Each row has a name. Each piece below is followed by the name of the row it came from, unless a question asks for something else. Each question is about the rows just above it.

Q: [110  94 141 136 124  93 157 136 105 163 116]
J: [153 191 108 134 191 106 104 132 136 108 115]
G: [122  70 112 129 121 122  80 126 112 101 153]
B: [179 149 127 184 163 104 149 180 178 176 142]
U: [163 117  96 108 123 108 131  73 152 133 123]
M: [112 122 112 153 129  80 122 122  70 101 126]
P: [ 73  80 117  95 130 127 125 119 119  94  68]
V: [124  89  78  83  74  82 103 100 130 122  66]
[101 126 112 122 112 153 129  80 122 122  70] is which row reordered? | M
Which row holds these entries in another order? [149 104 163 180 142 179 178 176 149 184 127] | B

Guli: [ 92 119 141 120 117  88 136 115 121 100 144 125 116 142 113  90 133 127
 120 145 129 100]
Zila: [120 119 113 141 120 145  88 116 100  92 129 136 126 125 133 115 144 142
  90 100 117 121]
malin: [119 101 141 117 120 142 113  94 119 122 142 101 113 115 101 127 129 114
 145 142 122 101]
nol: [145 100  90 129 117 120 142 100 115 119 144 133 116 136  88 125 121 121
  92 141 127 113]
Tun: [100 100 142 127 113 133 136 120 125 121  90  92 116  88 129 141 117 119
 144 120 145 115]
bez: [125 100 129 120 141 119 115 142 100 121  88  92 117 133 127  90 136 116
 144 113 120 144]
[ 88  90  92 100 100 113 115 116 117 119 120 120 121 125 126 129 133 136
 141 142 144 145] is which row reordered? | Zila
Put [115 101 127 129 114 145 142 122 101 119 101 141 117 120 142 113  94 119
 122 142 101 113] back in order: which row is it? | malin
Put [100 129 121 120 145 142 133 117 126 113 125 136 120 100 119  88  90 116
 141  92 144 115] back in order: which row is it? | Zila
Which row holds these entries in another order? [113 127 141  92 121 121 125  88 136 116 133 144 119 115 100 142 120 117
 129  90 100 145] | nol
Put [113 145 100  90 129 117 120 142 100 115 119 144 133 116 136  88 125 121
 121  92 141 127] back in order: which row is it? | nol
Which row holds these entries in another order? [144 120 113 144 116 136  90 127 133 117  92  88 121 100 142 115 119 141
 120 129 100 125] | bez
[119 115 121 100 136 113 144 142 144  88 141 117 127 125  90 129 133 100
 120 116  92 120] is which row reordered? | bez

Y: [113 121 163 104 136 151 167  99 111 104 128 157 162  97  98 145 122 130
 102  70 102 138]
Z: [ 98 118 101 109 124 161 167 125 109 126  93 108 103 125 132 146 157 124
 146  96 113 131]
L: [104 128 145 167 151 162 114  97 138 102 130  99 122 121  98 111 102  70
 157 136 163 104]
K: [163 102 122 104 157 114  98  97 145 111  99 104 162 128 130 121  70 138
 151 167 103 136]
Which row holds these entries in another order? [102 102 145 104 121 162 157  99 113 167 128  70 111 136 151  98 163 122
  97 130 104 138] | Y
[122  98 151 102 114 167 128 145  97 162 104 104 121 138 102 163 136 111
 130  70 157  99] is which row reordered? | L
Put [102  70 157 136 163 104 104 128 145 167 151 162 114  97 138 102 130  99
 122 121  98 111] back in order: which row is it? | L
Which row holds these entries in another order? [108 146 131 167 125 118 124 132 103 124  93 146 157 113  98 161 126 101
 109  96 109 125] | Z
Which row holds these entries in another order? [104 162 102 113  99 136 167 138 163 151 121 157  97 104  70 145  98 111
 128 102 122 130] | Y
Put [136 103 167 151 138  70 121 130 128 162 104  99 111 145  97  98 114 157
 104 122 102 163] back in order: which row is it? | K
[ 99 136 121 102 145 102 104 151 138  70 157  98 114 163 111 104 128 162
  97 167 122 130] is which row reordered? | L

pami: [134 133 133 134 125 160 123 130 144 137 155 117 117 130 117 133 135 150
 142 122 172 139 120 143 160 131  94  98 136 118]
zibud: [160 105 137 134 126 153 104 124 131 115 121 127 125 147 109 126 137 144
 172 129 139 130 126 163 142 137 108 126 125 100]
Rozit: [144 134 130 117  94 120 131  98 130 134 142 160 136 135 143 118 117 123
 133 125 133 155 160 117 121 133 139 172 150 137]
viko: [162 111 144 138 121 156 103 124 133 112 128 126 124 150 108 127 140 145
 174 130 144 132 124 156 137 135 107 130 125  96]
tumom: [126 151 136 137 120 170 131 133 153 146 178 109 111 123 120 139 137 153
 134 119 194 145 117 127 160 126  86  90 141 123]
Palaz: [156 160 159 152 105 176 114 132 151 125 184 111 109 141 109 142 147 150
 166 129 193 148 114 113 138 123  98 117 135  96]
Meva: [126 172 147 130 131 126 126 144 109 160 104 121 137 105 124 137 127 153
 125 126 125 142 139 163 108 115 129  99 134 137]
[143  98 150 133 135  94 123 134 131 117 137 133 125 120 142 117 134 144
 130 117 172 122 118 155 136 139 133 160 130 160] is which row reordered? | pami
[120 143 160 131  94  98 136 118 134 133 133 134 125 160 123 130 144 137
 155 117 117 130 117 133 135 150 142 122 172 139] is which row reordered? | pami
[100 104 105 108 109 115 121 124 125 125 126 126 126 126 127 129 130 131
 134 137 137 137 139 142 144 147 153 160 163 172] is which row reordered? | zibud

fere: [146 117 161  92 120 128 100 121 136 147 111 142 116  93  92 130 141 130
 115 108 138 139  83 113 145  75 151 110 157 121  93 119 134 125  93 127
 112 139 107 107 130  96 102  91 124 135]
limu: [132 109 115 133 160 152 149 120 127 115 143 106 149 154 119 108 131 126
  85 160 131 154 140 128 133 120 131 146 138 142 123 171 144 155 124 122
 144 157 123 153 157 145 119  98 155 138]
Zeg: [117  96 110 132  93  68  90 114  77 110  70 102 111  97 126 106  97  99
 141  88  95 108 136  86  94 163 127  69  97 128 147 120  77 139 127  87
 122 100 104 124  90 100 111 158 131 105]
degaz: [ 93  78  97  74 102  97 107  59  91  90 116  61 107 126  97  82 147 106
  88 112  92 127  94 107  89  84 138 145  57 149 105 145 165  94 107 119
 102 163  69 138 105  92  99  91  91 118]
fis: [ 92 165 107  88 149 138 112 107 147  92  94 127  97  97 163  94  60  57
  90 107 145 119  74  84  78  82  91 102  99  91  97 105 106  93 116  91
 145 138  61 105 126 118  89 108 102  69]
nali: [146 117 161  92 120 128 100 121 136 147 111 142 116  93  92 130 141 130
 115 108 138 139  83 113 145  75 151 136 119 116 129 111 138 101 131 141
 138 115 131 130 125 132 131 126 102 124]
kere: [ 60  92  57 126 118 107 105 107  91  91  89 107 145 119  84 107  97 116
  92 145  82  74 138  93  90 149  61  94  69 112 138 147 106  99 127  88
 165  78  97 163  97 102 105  91 102  94]
Put [ 57  60  61  69  74  78  82  84  88  89  90  91  91  91  92  92  93  94
  94  97  97  97  99 102 102 105 105 106 107 107 107 107 112 116 118 119
 126 127 138 138 145 145 147 149 163 165] back in order: which row is it? | kere
Put [138 155  98 119 145 157 153 123 157 144 122 124 155 144 171 123 142 138
 146 131 120 133 128 140 154 131 160  85 126 131 108 119 154 149 106 143
 115 127 120 149 152 160 133 115 109 132] back in order: which row is it? | limu
[ 94 102  91 105 102  97 163  97  78 165  88 127  99 106 147 138 112  69
  94  61 149  90  93 138  74  82 145  92 116  97 107  84 119 145 107  89
  91  91 107 105 107 118 126  57  92  60] is which row reordered? | kere

